A state moves one step at a time under one of 7 hidden systems, and each row is a state written as 18 numbers. Each run below is a few steps of one system.
K_212, path 1 (11 x 18):
28; -10; -14; 4; -23; -17; 10; 12; 11; 21; 38; -11; -38; 26; 17; 7; 8; -5
-36; -9; 17; -15; -5; 15; 31; 1; -1; 0; 6; 2; 6; -17; 32; 30; 1; -19
-8; 9; -13; 28; 20; -1; -5; -5; -33; -14; 9; -16; -2; -12; -4; -18; -43; -9
16; -21; 14; 10; 1; 3; -18; 37; 11; -8; -19; -4; 19; 27; -6; 3; -18; 10
-10; 7; 10; -26; -15; 11; 10; -21; 30; 18; -22; 8; -5; -4; -22; -12; -18; 5
-17; 4; -10; 18; 18; -8; 4; 1; 19; 5; 13; 20; -32; 10; 2; -9; 20; 18
-8; 21; 9; -20; 15; 15; -8; -7; -13; -16; -13; 7; 16; 3; 25; 9; 29; 6
18; 16; -13; -10; -13; -22; -14; -11; -28; -7; 11; -9; 1; 12; -3; -18; -4; -14
6; -23; 17; 1; -28; -15; -3; 19; -5; 4; 12; 11; -3; 8; 2; 19; 8; -2
-16; 4; 9; 0; 1; 4; 20; -19; -3; 11; 11; 9; 18; -29; -12; 5; -14; -4
0; -11; -17; 27; 20; -10; -8; 6; 7; -16; 5; -4; 4; -6; -16; -2; -1; 4
K_899, path 2 (11 x 18):
25; 21; 4; -13; -5; -4; 23; -61; -27; 3; 8; -42; 12; 12; -20; -22; -2; -12
-1; -28; -22; 26; -34; -24; 20; 10; -1; 6; 35; -25; -50; 11; -14; 14; -2; -19
-46; 2; -7; 4; 12; 47; 24; -12; -11; 8; 5; -18; -16; -14; 6; 28; -26; -1
-7; 3; -45; 11; 17; -1; -8; 36; 20; 0; -15; -5; 0; -1; -1; -26; -48; -12
-5; -22; 14; -21; 0; 22; -7; 39; 38; 4; -30; 8; -2; -13; 22; 15; 11; 20
1; 30; 20; -22; 23; 1; 3; -18; 22; 12; -22; 28; 23; 9; 1; -42; 7; 16
19; 1; 19; 12; -2; -37; -16; 10; 6; -25; 1; 15; -18; 24; 8; -9; 40; 2
9; 26; 36; -5; -5; 12; -2; -30; -40; -9; 12; -6; 7; 20; 11; 18; 10; 3
11; 4; -17; 3; -26; -32; 1; -9; -17; -8; 25; -9; 3; 19; -16; 2; -26; -35
-19; -27; 7; -2; -22; 10; 2; -1; -8; 0; 19; -4; -12; -29; -2; 39; -18; -1
-18; -4; -27; 0; 24; 10; 8; -10; -4; 15; 11; 5; 23; -21; -11; -13; -32; 9
K_973, path 3 (11 x 18):
-56; -28; -20; -22; 16; 15; 49; 1; 19; 26; 7; 1; -18; 55; 23; -4; 17; 6
-54; 31; -13; -17; 1; 22; -16; 6; -40; -14; -18; 8; -42; 0; 31; -7; -12; -3
11; 40; 16; -21; -11; -5; -25; 37; -23; 5; -1; 42; 33; 32; 33; 2; -6; -11
-17; 11; 17; -36; -22; -27; 5; -19; 17; -18; -18; 30; 45; -21; -23; 0; -2; -33
11; -4; 28; 15; 3; -34; -17; -28; 4; 2; 22; 35; -4; -39; -25; -16; -3; 15
7; -29; 4; 23; 32; -10; -5; -26; 3; -13; 31; -5; 30; 9; -15; 19; 33; 29
12; -11; -27; -9; 6; 16; -22; -32; -12; -18; -5; -49; -8; 1; -24; 7; 6; 21
26; -1; -37; -9; -23; 9; -2; 23; -3; 34; 14; -17; -20; 26; -4; 2; 4; 10
-26; 7; -33; -8; -13; 13; 34; 21; 1; 18; 3; -2; -1; -12; 5; 6; 5; -19
-4; 31; -8; 21; 5; 1; 0; 33; -14; -6; -13; 9; -8; -28; 16; -16; -13; -14
19; 14; 28; 13; 6; -8; 2; 29; 11; -15; -23; 13; 26; 0; 11; -5; 9; -9
K_973, path 4:
-33; -31; -2; 30; 11; -2; 22; 16; 4; -2; 12; 9; -1; -46; -8; 18; 32; 6
20; 22; -3; 27; 47; 19; -9; -6; -23; -15; -15; -26; 17; -13; 8; -28; -5; 19
30; 3; -3; -1; -17; 0; -13; 29; 30; -12; -33; -10; -7; 40; -11; 6; 19; 0
-6; 15; 16; -29; -21; 17; 37; -22; 13; 24; -6; -9; -23; -15; 4; -3; 11; -5
-11; 19; -11; 31; 10; -16; 12; 3; 0; -2; 35; 14; -28; 14; 13; -6; -18; -19
-7; -13; 19; 1; -3; 9; -11; 15; -19; -29; -2; -5; 9; -11; 22; 39; 1; -8
22; 2; 12; -15; 0; -3; -9; -11; -6; 3; -10; -13; 25; 8; -4; -22; -43; -4
-10; -29; 6; -3; -20; -18; 4; 15; 34; 9; -2; 21; -9; 11; -22; 3; 1; 5
-25; -2; 9; -7; 25; 18; 14; -28; -5; 16; 9; 6; 0; -24; 7; -5; 7; 24
2; 18; -23; 9; 22; -4; -23; 5; -3; -18; 1; 4; -2; 28; 7; -6; 4; 5
6; 4; 2; -34; -23; 5; -10; 5; -4; -6; -16; -9; 6; 0; 7; 19; 26; -1
K_329, path 5, 11 rows:
25; -23; 42; 6; 3; -17; -21; 4; 30; -16; -25; 0; -9; 59; -17; -21; -32; 17
-10; -20; 44; -29; -24; 19; 10; -39; 36; 19; -3; 11; -7; 25; -27; 23; -3; 24
-21; 8; -2; -19; 7; -4; -13; -61; -15; 11; 46; 21; -14; 21; -13; 5; -5; 20
-21; -10; -11; -24; -3; 11; -44; 2; -34; -12; 23; 12; 5; 11; 23; 43; -2; 18
-11; 11; -10; -25; -5; 9; -16; 0; -46; 4; -12; 5; 50; -21; -10; -6; -21; -3
-10; -8; -27; 2; -21; -30; -5; 37; -3; 8; 2; 29; 23; -12; -21; -14; 0; -16
-17; 0; 4; 13; 0; -1; 17; 17; 8; 2; -14; 22; 9; -37; -16; 1; 49; 2
21; 22; -15; 18; 19; -21; -5; -14; 3; -26; -9; -11; 1; -5; -18; -23; 40; 0
39; 4; -9; -2; -18; 2; -10; 8; 16; -16; -11; -31; -14; 4; -1; 20; 23; -4
23; 18; -2; -9; -12; 5; 28; -23; -1; 14; 13; -27; -1; -5; 7; 2; -4; -15
-5; -9; -11; 11; -1; -12; 15; 6; -3; -3; 31; -11; -25; 7; 26; 9; -19; -21
K_899, path 6 (11 x 18):
16; -1; -3; -9; 1; -13; 0; 0; -13; 13; 10; -6; 14; -6; 10; -23; -40; -10
-16; -47; 3; -12; -8; -15; 9; 10; 14; 2; 3; -3; 7; 1; -1; 12; 8; 3
-19; -1; 5; -11; 15; 19; -2; -27; -10; 13; -6; -1; 1; -4; -15; -15; -6; 28
8; 3; -25; 17; 7; -11; -11; 23; 7; -1; 6; 11; -4; 27; -8; -8; 12; 9
-1; 20; 3; -17; -7; 24; -10; -3; 1; -13; -16; -1; -1; 0; 6; 24; 21; 7
16; 35; -5; -2; -12; -13; 1; 3; -3; 7; 2; 14; 4; -3; -1; -18; -7; -13
-5; -8; 15; 10; -11; -15; 8; 11; 5; -13; 4; 8; 1; -14; 7; 16; 18; -11
3; 6; 17; 5; 13; 7; 10; -22; -19; -2; 0; -9; 17; -16; -4; -10; -17; 3
14; -24; -11; 13; -2; -17; 3; 9; 8; -1; 9; -14; 2; 13; -10; -3; -5; -4
-12; -9; 5; -11; 2; 23; 5; -18; 8; 3; -4; -12; -7; -3; -3; 17; 4; 14
-2; 14; -23; 1; 7; -3; 1; -1; 8; 11; 7; 4; -8; 10; -2; -21; -8; 1
K_795, path 7 (11 x 18):
-8; 9; 4; 13; -1; 18; 6; -24; 15; -3; -11; -4; -17; 25; -40; 8; 28; 18
3; 35; -13; 18; -9; 8; -12; -15; -7; -5; 17; 2; -41; 8; -13; 15; -1; 2
7; 21; -11; -8; -10; 4; -8; 3; -3; -10; 21; -3; -8; 7; 26; 27; -12; -24
-1; -7; -2; -21; -10; -9; 8; 0; -8; -4; 8; -12; 12; -22; 20; 1; -23; -22
-6; -32; 9; 5; 7; -15; 13; 17; -4; 7; 3; 1; 16; -15; 11; -15; -3; -2
-17; -18; 8; 4; 18; 9; 7; 6; 5; 0; -20; 5; 18; 1; -9; -11; 7; 20
1; 9; -2; 9; 9; 8; -10; -1; 9; 2; -16; 6; -8; 10; -22; -16; 3; 19
8; 20; -5; -6; -11; 5; -9; 1; 17; 4; 2; 11; -15; 18; -6; 11; 12; 6
1; 25; -1; -14; -13; -4; 5; -17; 3; -4; 10; 4; -11; -2; 5; 8; 8; -10
6; 6; 4; 2; -9; -16; 0; -2; -15; -12; 13; 0; 0; -7; 13; 4; 1; -15
2; -10; 10; 0; 2; -4; 7; 2; -14; -8; 2; -10; 22; -4; 5; 6; -3; -6
K_164, path 8:
-7; -18; 13; 28; 20; 4; -4; 2; -27; -3; 22; -2; 16; -30; 3; 9; -26; 12
1; -21; -18; 2; 25; 12; 2; 5; 11; -2; -11; -19; 40; 14; -8; -1; -11; 12
8; -9; -20; -17; -11; 16; -4; 9; 28; 25; -12; -10; -16; -7; -14; -6; 0; 18
-6; 9; -4; -9; -1; 8; 12; 10; 7; 28; 10; 23; -18; 11; 19; 0; 33; 16
-7; 30; 0; -1; 2; 2; 3; 1; -7; -22; -17; 0; -18; 2; 17; -6; 28; -11
28; 24; 20; 9; -18; -12; -10; 8; -24; -14; -8; -2; 0; 6; 3; -9; -6; -13
5; -6; 17; 0; -16; -23; 11; -5; 10; -10; 7; 3; 19; 11; -11; 8; -12; -25
-10; -12; 10; 10; 7; -5; 10; -24; 16; -4; 10; -1; -5; -30; -16; 7; -20; -1
-4; -18; -4; 14; 26; 9; -4; -9; 0; 4; 22; -1; 5; 1; 2; 5; -8; 24
0; -6; -26; -14; 14; 17; -9; -2; 7; -3; -7; -20; 3; 15; 1; 0; 3; 13
1; 11; -16; -19; -16; 6; -4; 9; -3; 20; -4; 1; -15; 9; 0; -12; 3; 8
K_164, path 9:
7; 5; -15; 6; 18; -11; 17; 13; 61; 6; -2; 15; 1; -17; 3; -14; 17; -4
18; -1; 12; -9; 18; 0; 3; -7; 16; -1; 7; -8; -22; -23; 41; -4; 25; 15
17; 5; 1; -1; 11; -10; 8; -17; -19; -7; 10; -25; -9; 36; 18; -22; 16; 1
7; -4; -2; -3; -35; -6; -1; -2; -17; -12; -2; -29; -29; 18; -8; 8; -12; -22
-13; 10; 13; 8; -22; 9; 16; -6; -16; 13; 16; 12; -2; 4; -11; 16; -28; -13
-27; 3; -4; 22; 14; 6; 3; 11; 13; -11; -2; 19; 4; -3; -6; 9; -26; -8
0; 0; 7; -6; 18; 20; -18; 8; 14; -4; -16; 7; 14; -12; 5; 1; -19; 18
8; -4; -3; -18; 13; -8; -8; -1; 20; 11; -7; 13; 16; 21; 1; -22; 10; 19
-4; -6; -5; -26; -10; -10; -6; -9; 10; -1; -7; -1; -18; -2; 3; -2; 31; 9
1; 16; 9; -4; -8; -6; 0; -17; -29; 1; 11; 5; -10; 1; 2; -2; 24; 7
-1; 12; -8; 14; -7; -12; -5; 2; -22; -25; 4; -9; 5; 8; -12; 8; 4; -20
K_830, path 10, 11 rows:
5; -11; 2; -8; 0; -13; -23; 13; -4; -26; -9; -11; 3; -15; 19; -1; -31; -10
15; -29; 19; -12; -3; -1; 6; 2; -8; 21; 10; -3; 21; -1; 5; -3; -4; 21
-25; -26; -12; -10; 8; -11; 16; -14; 8; 2; -4; -2; 7; 9; -11; -13; 11; 6
-11; 5; -12; 10; -8; 10; -12; 7; -2; 2; -5; 8; -22; -4; -20; 2; 14; 18
1; 32; -8; 0; 8; 11; 2; 0; -7; 2; 1; 10; 14; 14; 5; 0; 16; 2
10; 21; -6; -15; -19; -7; -6; 4; 10; -12; -14; 0; -4; 3; -1; -2; -4; -21
12; 7; 18; 4; -13; -10; 8; -6; -1; 8; 16; 9; -2; -13; 5; 3; -3; -5
-8; -12; 10; 8; 12; -14; 10; -7; 0; -18; 5; -2; 10; -9; 5; 2; 4; -7
9; -12; 1; 9; 1; 3; -11; 0; -6; -12; -4; -17; 0; -10; -12; 5; -7; 12
9; -7; -12; -1; 10; 6; 5; -2; 4; 11; 9; -6; 10; 15; -3; 0; 4; 12
-11; 3; -17; -11; -3; 7; 7; 3; 13; 3; -7; -4; -13; 2; -1; 1; 3; -4
K_329, path 11:
-21; 6; 16; -5; -34; -7; 35; 7; 5; 5; -23; 7; -21; 5; -15; -10; 25; -20
-1; 28; 12; 37; 5; -13; 11; -13; -8; -20; 10; 11; -13; 21; -15; 1; 20; -11
16; 8; 9; 18; 6; 10; -16; -11; 14; -36; 2; -12; 5; 5; -5; 41; -4; -6
29; 3; 3; 1; 1; 10; -4; -21; 5; 6; 14; -14; 16; -19; -11; 7; -31; 5
-1; -30; -16; -14; 4; -12; 5; 3; 15; 22; 31; 3; 0; -5; 15; 0; -14; 6
-28; -18; -1; -11; 11; 12; 10; 2; -14; 10; -2; -1; -10; -15; 20; -10; 8; 18
-6; 6; -10; 1; 9; 0; -8; 13; -20; -5; -18; -3; -1; 22; 2; -28; 1; 6
-5; 14; 1; -7; -19; 9; -2; 23; 13; -4; -28; 8; -1; 16; -10; 6; 4; -7
1; 35; 10; 2; -9; -5; 9; -9; 12; 1; -2; 20; 2; -5; -18; -5; 4; -12
8; 6; 8; 7; 3; -19; -9; -5; 16; -19; 16; 15; -2; 0; 6; 14; 12; -5
13; -7; 17; -6; 2; 0; -4; -19; -9; -14; 5; -15; 11; -18; 3; 10; 5; 6
K_212, path 12:
20; 32; 4; 9; -9; 3; -1; -3; 13; 5; -2; 0; -42; -8; -1; -11; 2; 1
8; 9; 20; 4; 10; -7; 14; 3; 13; -7; 12; 9; -1; 17; 34; 4; 19; -5
-8; 6; 13; -10; -1; 0; -1; -28; -16; -26; -1; -15; -5; -3; 9; 11; -7; -11
10; -18; 1; 14; 1; -8; -6; -6; -20; 0; 24; -12; 0; 24; -4; 6; -17; 7
-20; -22; 2; -18; -9; 5; 4; 0; 8; 3; -2; 4; 20; 9; -7; 17; -12; 0
-16; 2; -20; 2; 2; 8; -3; -4; 2; 10; 4; 6; -8; -13; -16; -5; -18; 9
-2; -1; -11; 2; 13; 4; -7; 27; 9; 7; -7; 16; 8; 2; 9; -7; 8; 13
3; 23; 3; -22; -3; 3; -5; -1; 4; -2; -23; 4; 3; -10; 3; -16; 10; -1
16; 12; 5; 10; -5; -18; 2; 4; -2; 3; 6; 6; -15; 6; 2; -17; 17; 3
3; 6; 22; 0; -5; -4; 10; -7; -4; -9; 0; 6; 8; 0; 4; 11; 19; -6
5; 7; -3; 9; 0; -7; 3; -22; -11; -11; 13; -8; 3; -6; -14; 4; -5; -8
K_795, path 13 (11 x 18):
-23; 26; -11; -40; -26; 26; 10; 2; 23; 14; -63; 3; -13; 25; -38; -17; 31; 5
9; 53; 9; 23; -34; -18; 13; 4; -7; 25; 17; 44; -45; 6; -24; -22; 23; -6
-1; 43; 33; 12; -6; -2; 8; -12; 11; -35; 13; 27; 16; 15; 13; 42; 13; -36
29; 12; 32; 0; -4; -10; -9; -39; -26; -26; 8; -22; 16; -30; -3; 0; -43; -19
33; -58; 1; 14; 7; -25; -11; 5; 2; -4; 35; -23; 21; 9; 8; 13; -13; 7
-31; -50; -16; -23; 19; 21; 6; -21; 6; 0; -4; -33; 9; -12; -7; 15; 5; 23
-21; -6; -45; 12; 17; 4; -12; 15; -18; 14; 3; -1; -26; -6; -5; -26; 2; 25
-14; 23; -25; -11; -4; 24; -7; 45; 9; 8; -18; 19; -4; 24; 15; 12; 19; 1
-1; 49; 0; -20; -21; 6; 18; 3; 9; 19; -19; 21; 1; -15; -5; -26; -3; -20
23; 19; 30; 21; -13; -31; 11; 16; 18; -5; 6; 29; -1; -4; 4; -9; 12; -22
6; 6; 48; 3; 11; 2; 10; -31; 2; -20; -6; -2; 23; -4; 4; 14; 8; 1
K_830, path 14:
9; -11; -13; -33; 3; -11; -36; 10; -22; -37; -7; -26; 42; 31; 32; 18; -33; -20
14; -43; 1; -39; -47; -10; 0; 1; -11; 39; 17; -7; 15; -1; -13; 5; -34; 6
-48; -31; -21; 0; 11; -20; 35; -6; 0; 31; 34; 28; 19; -10; -12; -15; 9; 2
-32; 6; -19; 15; 13; 9; -20; 22; -10; -12; -33; 16; -3; -40; -24; -11; 18; 16
36; 45; -1; 1; 19; 17; -18; 1; -3; 11; -16; 12; 27; 5; -6; -22; 23; 27
22; 24; -4; -30; -17; -19; 10; -6; 38; -9; -17; 2; 3; 17; -1; -7; 33; -21
6; 16; 23; 6; -28; -11; 9; -24; 2; -6; 19; 1; -44; -23; -5; 15; 9; -13
3; 1; 9; 36; 18; -12; 2; -3; -28; -30; 24; -9; 4; -2; 18; 16; 4; -13
15; -18; 1; 6; -5; 9; -9; 15; -12; -23; -18; -37; 15; -4; -5; 16; -25; -11
15; -21; -13; 1; 2; 6; 15; -4; 10; 33; 19; -16; 12; 9; -13; -8; -28; 11
-34; -21; -22; -3; 10; 5; 23; 13; 33; 16; 2; 8; -13; -3; 6; 0; 3; 4

Which system made each run below?
path 15 (2 x 18):
-31; -26; 25; 16; -1; 8; 29; 11; 6; 20; 17; 12; -29; -12; 15; 10; -10; 9
-22; 2; 2; 12; 40; 18; -2; -3; -9; -15; -4; -2; 13; 12; 19; -4; -33; 6

K_973
path 16, 2 rows:
-10; 31; 31; -2; -12; -6; -26; -13; -12; -28; -41; 15; -25; -7; -24; -23; -10; 4
31; 11; 21; -1; -21; -17; -18; 7; 7; 5; 6; 27; 29; 47; -14; 11; 17; 5

K_329
path 17:
-13; 20; -44; -21; 29; 14; -17; -3; 6; -14; 17; 6; 59; -46; 24; 32; -19; -18
24; -24; -24; -33; -3; -20; -20; 19; 4; 5; -18; -13; 22; -66; 7; -25; 1; 8

K_899
path 18 (2 x 18):
-7; -23; 1; -8; 3; -38; -3; 13; 24; 3; -14; 25; -3; 18; -9; -37; 38; 14
-25; 7; 18; -7; 12; 8; 17; -33; -24; 4; -1; 4; -5; -3; -2; -11; 54; 23

K_973
path 19, 2 rows:
19; -4; -5; 31; 21; -29; -29; -11; 11; -30; -13; -19; -32; -2; -22; -46; -54; 0
7; -48; 34; -2; -9; 12; 5; 28; 17; 19; 5; 4; -4; 29; 15; 27; 39; 38

K_973
path 20, 2 rows:
28; 12; 4; -19; -30; -7; -6; -11; 4; 12; 6; -5; -14; 45; -9; 2; -13; -2
-23; 2; 11; -25; -21; 4; 15; -21; 1; 8; 26; 11; -5; 7; 12; 30; -4; -10

K_329
path 21, 2 rows:
17; -4; 3; 13; -17; 4; 9; 13; 29; 4; 26; -6; -45; 3; 23; 31; 3; -5
-8; 28; 8; -1; 25; 21; 24; -28; 0; 0; 12; -8; -7; 12; 30; -1; -9; -7

K_164
path 22:
3; -51; 37; 21; -22; -60; 15; 1; -13; 4; 32; 17; -16; 13; -6; -19; 15; -5
-41; -26; 28; 43; 7; 9; 15; -11; -28; -28; -13; -4; 14; -9; -39; 25; 19; 11

K_830
path 23 (2 x 18):
1; 16; -15; -13; 0; 13; 2; -58; 14; -29; 27; -36; 9; 6; -10; 49; -44; -32
-13; 0; -38; 7; 14; 1; -11; -12; -6; 20; 42; 7; -14; -9; -4; -6; -80; -1

K_164
path 24, 2 rows:
20; -23; 12; 18; 0; -8; 28; -24; -24; -11; 24; -36; 33; 6; -11; 22; 38; -3
15; 12; -35; 37; -6; 8; 17; -16; 4; -9; 10; -38; -15; -11; -43; 10; -9; -18

K_164
path 25, 2 rows:
22; -15; 7; -4; -30; 12; 2; -2; -29; 17; 14; -24; 10; 8; -16; 24; 2; 11
-19; 2; -28; -4; -11; -2; 23; -23; 13; 13; 13; -2; 6; -4; -38; 6; -3; -10

K_899
path 26, 2 rows:
-30; -29; -3; -32; 13; 21; -10; -15; 10; 7; -5; 6; 19; -12; 1; 19; 16; 35
1; 16; -34; -23; 23; 1; -21; -15; -3; 10; -1; 2; 0; 8; 0; -31; 0; 23

K_973
path 27:
0; 1; -16; -15; -17; 6; 20; 2; 38; 18; 15; -2; -32; -18; 8; 16; -3; -11
-29; 7; -9; -6; 28; 7; 27; -3; 9; 7; 5; 7; -9; -23; 30; -15; 0; -1

K_899
path 28, 2 rows:
-14; -13; 5; 3; 13; -7; 9; -23; 16; -15; -8; -1; 35; -11; -32; 2; -14; -6
8; -19; -9; 13; 10; -1; -15; -4; 15; 7; 14; 3; -1; -21; -18; 4; -6; 26

K_164
